One vector is turned by the same rotation once a step. Each row is the vector after some number of steps, and that number follows the row.
The counts run from 0 to 865.
[ -7   3  -3   8   7  21  -6   2  -3  -7   1   5  -1   3 -13  -3  13   2
   2  -1  -1   6   8 -11  -5   3  14   5  -5   6  -4   8   4  20  -3   5
   8   6  -6 -12   7 -20  -7 -18   5   4  -6 -10   8 -12   1   3  -4   9
  -9  -3  10  15   4  -6   5  -3   1  11   0   2  -4   7  -3] -> 77
[ -6   0   2   9  17  18  -3   5 -10  -2  -2  -1   4   8 -10  -3  23   1
   7   4  -3   3   5  -3  -6  -5   7   9  -4  -8  -2   6   7  16 -14  10
   6   0  -3  -4  -5 -13  -4 -12   7   4  12   5   7  -2   5  -5  -9  10
  -6  -4   5  10   1  -6  -1   6 -13   1 -15  -6  -4   0  13] -> 95
[ -5 -10   4  10  13  22  -1   3   4   6   9   8   2  12  -9   3  -7  -2
   7   8  -7   0   6   3   5   1   1  -9  10   2 -16   1   0  -4  -5   3
   4  15 -17   0 -13  -8   3   8   3  -4  -5 -11   2   4  -4   9   0  -3
   2  -9  -4   0 -13  -8  -6  13  -6  -9   4   2   4  13  -9] -> 135
[  2 -12   3  10   8   5  -5  -1  10  -2   3   1 -19  13  -8   4 -12  -8
   7   0   5  15   0 -15 -10   7  21   0   0   5   2 -10   1  -2   4   4
  15   4  -8   0   2 -17  -2  -5  -4   7 -20  -5  13  -1   2  -7  -4   3
   4  -4   2   2  -4   5  -8   8   8   2   0 -10  -5  -3  -7] -> 851
[  1 -13   3   6  10  11  -1   0  20   8  -1   3  -8  14 -10   7 -17  -6
   4   7  -5   9   1 -14 -10   9  14   3   2   8  -6 -10   1   2   2   5
   1  11 -15   0 -10 -15   2  -8  -2  10 -13  -6   5  -2 -10   0  -7  -4
  -4  -7  -1   2  -6   7  -5  17   2  -7   2  -7  -4   2 -11] -> 47
[-11  -9   2   1  12   8  -5   5   9   1  13   9   2   0   5   0   2   3
   4  21 -13  -6  13   0  -3   1  -6   2   4  -4  -1  -3  -1 -21 -12  13
   4   3  -5   4  -9   4  21  -3  -4   4  10  -1   3   3  -2   3  -4  -7
  -4   4   7  -3  -9  -2  -6   5   1 -17 -11  -8   9   0   8] -> 677
[ -1  -4   2   6  -3   8  -4  -1   7   2   6  -8  -8  12 -14   6  -5  -8
   1  -2   3  14  -1 -16  -4  -3  21  -1  -1   6  -8 -12   1  10  -3  -1
   2  10 -15   1 -20 -15   2   0  -8   0 -13  -4  11  -6   0  -5  -9   1
   5  -1  -6   0  -1   7 -11  15  -1  -6  -1  -6  -9  -4  -2] -> 609
[ -8  17  -3   6   6  18   5  -5  -1   0  18   3  -4  -6   0   6  -1   7
   9   3   3   9   0  -3  -6  11   6   1   1  -3  -3   6   2   8 -12  -2
  13 -14   6 -23  -4  -7   8   0   0  -1  -7 -10  16  -9  -5  -6   3 -10
 -11   4  13  10  -3 -10   9   6   7   0  -4   0  -3   1  -1] -> 633
[-10 -11  -5  14   3   4 -11  -7  17  -3  27   4 -10  -3  -4   0  -8  -2
  -4   6  -7  -5  20   1  -5  13   4  -6   5   6   6   4  -6  -8   1   2
  13   5  -5  -4  -2  -9   6   2  -3   2  -6  -8  11  -9   2   3  -1  -5
  -7   8   7   2  -4   0  -2   0   9   2   4  -8   1  -3 -11] -> 295
[-11  -1  -6  -2   1   2  -7   6   3  -6  19  -3  10   0 -10  -4   7   0
  -3   9  -4  -1  13  -8  -6  -7   8   1   2  -3   3  -4   8   7 -15   6
   2   4  -6  -1 -22   3  13   3  -2  -5  17  -2   8  -7   0  -2  -8   9
   0   6   0  -3  -8   8 -10   6   2 -12 -18   1  -3 -12   6] -> 352
[-11  -9   6   8   9  10  -4  10   0  -8  12   8  -4  -2   9   1   7  -4
   0  22  -7  -3  15   4  -2  -1  -3   3   8 -10   3   2   0 -23  -7  14
  10   5   0   6  -6   6  13  -1  -4  -4   5  -2   7   5   6   1  -4  -2
   2  10  11  -7  -9  -5  -5  -3   9  -6 -11  -4   8  -3   4] -> 673
[ -6  15   2  14   8  18  -3   8  -1  -2   4  13  -7   2  -2  -3  10   0
  -7   8   2  -4  20   2 -11   2  -5   8   1  -1   2   3  -8   0  -2   6
  -3  14 -12  -2  -3 -17   5 -14  -3   1   5   0   9   3 -11   5 -11  -1
 -16   6   6   3   3  -8   5  -5   2   6   5   3   6  15  -5] -> 406
[ -6  12   0   4   5  20  -1  12  -5   2   9  13  -6   3   1  10  10   4
  -5  12  -1   1   1  -8   1  -6  -1   0  -5  10 -16  10  -2 -11  -9   7
  15   3  -2 -16  -8  -7   9 -13  -5  -5  -4   7   6  10  -2  10  -5  -2
  -4   6   7  -8   7 -12  10   3   3   6   8   7   8   7  -1] -> 797
[ -4 -14  -9   6  12  11   2   6   6  -6  16   0   2   7  -9   3   0   9
   9   5  -3  -4   6 -12   1  11  -4   2  -4  10   1   8  10  15  -4   5
   6  -8 -11  -9   7 -18  -1 -20  -1   4   7  -2  -1  -2 -10   3  -4  -1
  -6 -10  10   8   2   0   5   0   1   2  -6  -2 -14   8   5] -> 320
[  2  -1 -10  -8  11  10  -3   6  11  -7  12   1   7   0  -3   8 -16   4
  12   8  -8  -2   2  -9  -2   5   5   1  -3   4 -14   7  12   4 -16  -3
  11  -7  -1 -17  -8  -9  15  -3 -15  -5  -4 -13   5  -3 -10   7   5   0
   4  -1   1   3  -3   2   9   3  16 -11 -10   5 -10  -7  -1] -> 466
[  1  10   5  12  10  20  11  11  -6  -2   6   5  -8  12  -2  -3  19  -2
  12   6   7   9   8  -3  -1   0  -8   7   3  -5  -2  -3   3  12  -7   5
   0  -6 -12 -11   2 -18  -2  -8   0   0   7   5   6   3  -8  -4 -11   2
 -15  -8   6   3   3  -9   4   3  -7   0  -6  -8  -8  17   9] -> 649
[ -4  -5  -3  20  19   6   0  -1   6  12   6   1   1  -2  -1   8  -3   5
   7  11  -2  -5   6   7 -11   5  -6  -3  11  -4  10   3  10  -2  -5  10
  20  -5  -6   3 -14 -12   4 -11   5 -10  16   0  -1  16 -15   9   1   3
   3  -2   6  -8  -3  -1   3   9   1   1  -7 -11   2  -7   4] -> 817
[ -7  -9  -5  10   9  -5  -5   9   4  -5   1  -1  -1  -6  -1  10   1  -3
  -9   8  -5  -4   8  -4 -11  -3   8   6  -2  -4   5   5  18   0  -4   6
  19   4  -3   2 -20  -4   2 -18  -7 -11  10   0   4   8   0   9  -2  10
   5  10   9  -9  -1   2   5  -3  13  12 -13  -2   2 -18   4] -> 581
[  3   6  -1  10   7  16  -1  10  -8 -15   6   1  -7   9   0  -4  13  -6
   8   0  14   5   5 -12  -6  -5   5   7   2  -5  -4  -8   5  13  -5   2
   5  -3 -11  -3   6 -21  -1 -13  -7   0   1   1  10   0  -3 -11  -8   9
   4  -2   7   8   5  -9  -3  -4   3   5 -12   4 -19   9   9] -> 86
[  3 -13   2  11  15  17   2   9   5  -1   8  10  -2   8  -1   9  -2   5
   8  10  -5  -3  -4  -7   5   6  -6   0   0   7 -13  11   6  -6  -6   5
  10  -5 -11 -10   8 -14   1 -20  -2   5  -1  -1  -3   6 -12   3   3  -7
  -2 -11  11   1   3 -10   4  -1   2   0  -1   2  -6  14   3] -> 557
[  3   1  -1   3   8  17   7   4   9   8  19   2   2   9   4   4 -15   1
  12  10  -2   1  -3  -3   3   7  -6 -11  15   5 -14  -1  -3  -7  -7   1
  11  -1  -7 -11  -7 -10  12   7  -5  -5  -1  -6   4   6 -18   7   4  -8
   5  -3   0  -9  -5  -3   1  12  -2 -14   3  -5  -2   9  -3] -> 140
[ -4  -3   2 -11   1   2  -7   9   9 -12  10  -2 -11   4   2   3  11  -4
   2  16  -6   3  12 -14 -10   6  16   8 -13  -2   1  -7   0  -1 -10   6
  10   4   3  -7  -1 -10   9  -9  -7   9  -5   6  17  -4  13  -6  -7   2
 -14   4   4  -3   1   8   2   5   3  -6 -11 -12   2 -12   0] -> 199
[ -2   0  -1  18  10  12  -4  12  -1   1  -4   3  -2   5   1   3  11  -3
   0   8  -2  -8  12   2  -5 -11  -8   7   3  -4  -8  -3   5  -3  -6   3
   2  10 -18   6 -16 -15   6 -15 -16  -7  14   6   1  20  -7  13  -6   9
   3   3  -5  -7   6  -9   3   0  -3   2  -5  -4  -8   9   5] -> 11
[ -4  -1  -6   2  -1   2   1  -3  17  -1  25  -4  -9  -3   0   6 -15  -1
   3   5   1   2   6 -16  -6  15   7  -9   7   9   4   0   1  -4  -1   0
  16  -3  -5 -10   0 -10   6   0  -1  -3 -11  -4  15  -6  -6   0  -2  -5
   1   3   9  -5  -6  10  -2   8  16  -2   1  -6  -4 -12  -8] -> 53
[  3   0  -2  22  13   7   7   3   4   6   7  12  -7   6  -2   6 -12  -2
   7   3  10   2  10  -3  -9  13  -7  -4  14   0   8   1   2  -4   5   9
  12 -14  -9  -2  -1 -11  -3 -12  -2 -10  -2  -5   3   7 -19   6  -2   1
   5  -6   7  -1  -2  -3   1  -1  17  10  -1   0  -1   7  -5] -> 162
[ -5  -6   2   0  12  15  -1   4  -5  -4   5  -3  10   8  -9  -5  10  -3
   9   8  -4   1  -4 -14  -5  -6  16  -3   9  -5 -10  -6   1   5  -5  16
  11  11  -3  10 -10 -11   4  -6  12   3  11  -4   6  -3   1  -4  -9  14
  14  -2   7   2  -3   5 -12   9  -5 -13 -12   0  -4  -5   9] -> 350
[ -7 -18   6   6   7  19   5  12  -2  -7  18  -1  -8   6  -4   6   5  -8
  16   5  -2  12  10   3  13   0   2  -5   8  -2  -6   2   4   2  -6   5
  11  -3  -7 -12  -1   1   2  10  -2  -8  -7 -10   5  -4   8  -6   2  -1
   0  -9   6   1  -8 -11  -6   9  -2  -5  -6   0  -5  11   3] -> 777
[ -9  -5   0   0   2   2  -4  -2  17   1  16  -2  -4  -5   2   7 -17   2
  -6   9  -6   0   6 -14  -9  15  15   5   5   7  -5  -3   1  -2  -1  -4
   7  10  -5  -9 -10 -13   9  -1  -6   6  -9  -8  12  -7  -8   1  -1 -12
  -5   3  11  -3  -9  12   5   9  12  -4   4  -5  -4 -12  -9] -> 49
[ -8  -7   7   6   5  11  -8  15   1  -9   2  14  -7   5   2  -1  13  -7
  -3  21  -7  -3  16  -1  -4  -7   2   7   1  -7  -4  -3  -4 -17  -3  14
   6  15  -7   8  -9  -2   8  -5  -6  -2   3   5   7  11  11   5 -12   6
  -7   6   5  -9  -2  -3  -6   1   1  -2  -3  -4  10   1   1] -> 674
[ -8   5  -9  17  12  10   0  -8  11  10  16   6   4  -4  -1   7 -16  10
  -4   6  -5  -7   1   3  -8  11  -4   2   5   9  -6  11   3  -2  -5   0
   9   0  -6 -10 -12 -13  10 -13  -2  -2   5  -9   3  -1 -20  12   0 -13
  -5   1   7   2  -3  -2   8   6   7   0   7  -3   2   3  -6] -> 154
[  0  16  -9   9   6  10  -5   4  -2  -1   4   0  -3  -1  -3  -5   2  -1
   1  -1   4  -5   9 -12 -18   6  12  -2   5   1   1   3  -4  12  -4   3
  17   6  -2   1   1 -30  -4 -14   1  -6   0  -1  14  -1 -10   5  -8  15
   7   9   9   2   7   2   0  -7  10  11   2  -1  -7  -8  -6] -> 727
[-15 -11  -5   5  13   2  -8   3   5  -4   3   2   9  -6  -4   9  -3   1
  -4  14 -10  -5   7  -8 -11   4  10   4   3  -1   5   4  10   0  -2  13
  11   6  -4   2 -18   1   8 -13   0  -3  13 -12   4  -2  -3   8  -1   8
   0   5  13  -4  -8   8  -2  -2  15   3 -14   4   8 -16  -1] -> 585
[-18  -5   4   2   7  15   0   9  -6  -3  23  -5   2  -4   2   2  14   2
   9  16  -5   3   6  -3   2   0   3  -2   9 -10   1   2   5  -2 -13  11
  11   0   4  -8 -13   4   9   8   7  -3  16  -3  10  -3   7  -3  -2   4
  -5   3  11  -6  -6   1  -3   7  -2  -6 -18  -4   5  -9  11] -> 110
[-14  -4  -1  10   9   4  -5   2   4  -7   8   5  -4   1 -12   1   6  -2
   0   3   1  16  11  -4 -12   4   6   4   6  -8  15  -3  10  12  -3  13
   2  -7  -5  -1 -12   5  -1  -7   3  -2   3  -7   8 -14   3  -8 -12   1
  -9   1  10   7 -12   4  -8   4  12   4 -19   1   0  -6   2] -> 747
[  0 -23  -2   5   5   4 -13   8  12  -9   0   2 -10  13  -6   4   2  -6
  -3   9 -10   3   6 -11  -1  -7  12   3 -13   5 -10  -5   6  -7  -3   1
   6  11 -16   3  -5 -11   5 -10 -16   9  -7   1   8   3  10   0  -6   1
   2   1  -3  -7  -1   2  -3   2  -3  -5  -5  -7 -11  -2   0] -> 446
[ -5 -14 -11  11  16   7  -9   7   9  -6  14  11   5  -3  -2  -1  -3   2
   2  10  -8 -12  17   1  -4   3 -11  -5   5   0   4  11  11  -6  -6   9
  16  -6  -8   1  -4  -6   4 -16  -5  -9  11  -5  -2   5  -7  11  -3   7
   4   1   8   0  -1  -3   3 -11  14   1  -8   4  -3   0   0] -> 567
[ -1 -17  -5  20  12  21  -9   4   6  -1   0  11  -2   9  -8   6   3   1
   4   2  -7  -5  11   6   1  -2  -4   0  -8   8  -9  10   4  -4  -5   1
   8   5 -16  -4   1 -17   0 -11 -10   0  -4  -2  -2   6   0   9   0   0
  -2  -1  -2   3   6 -14   5  -3 -10   1   7  -4  -9  13  -4] -> 552
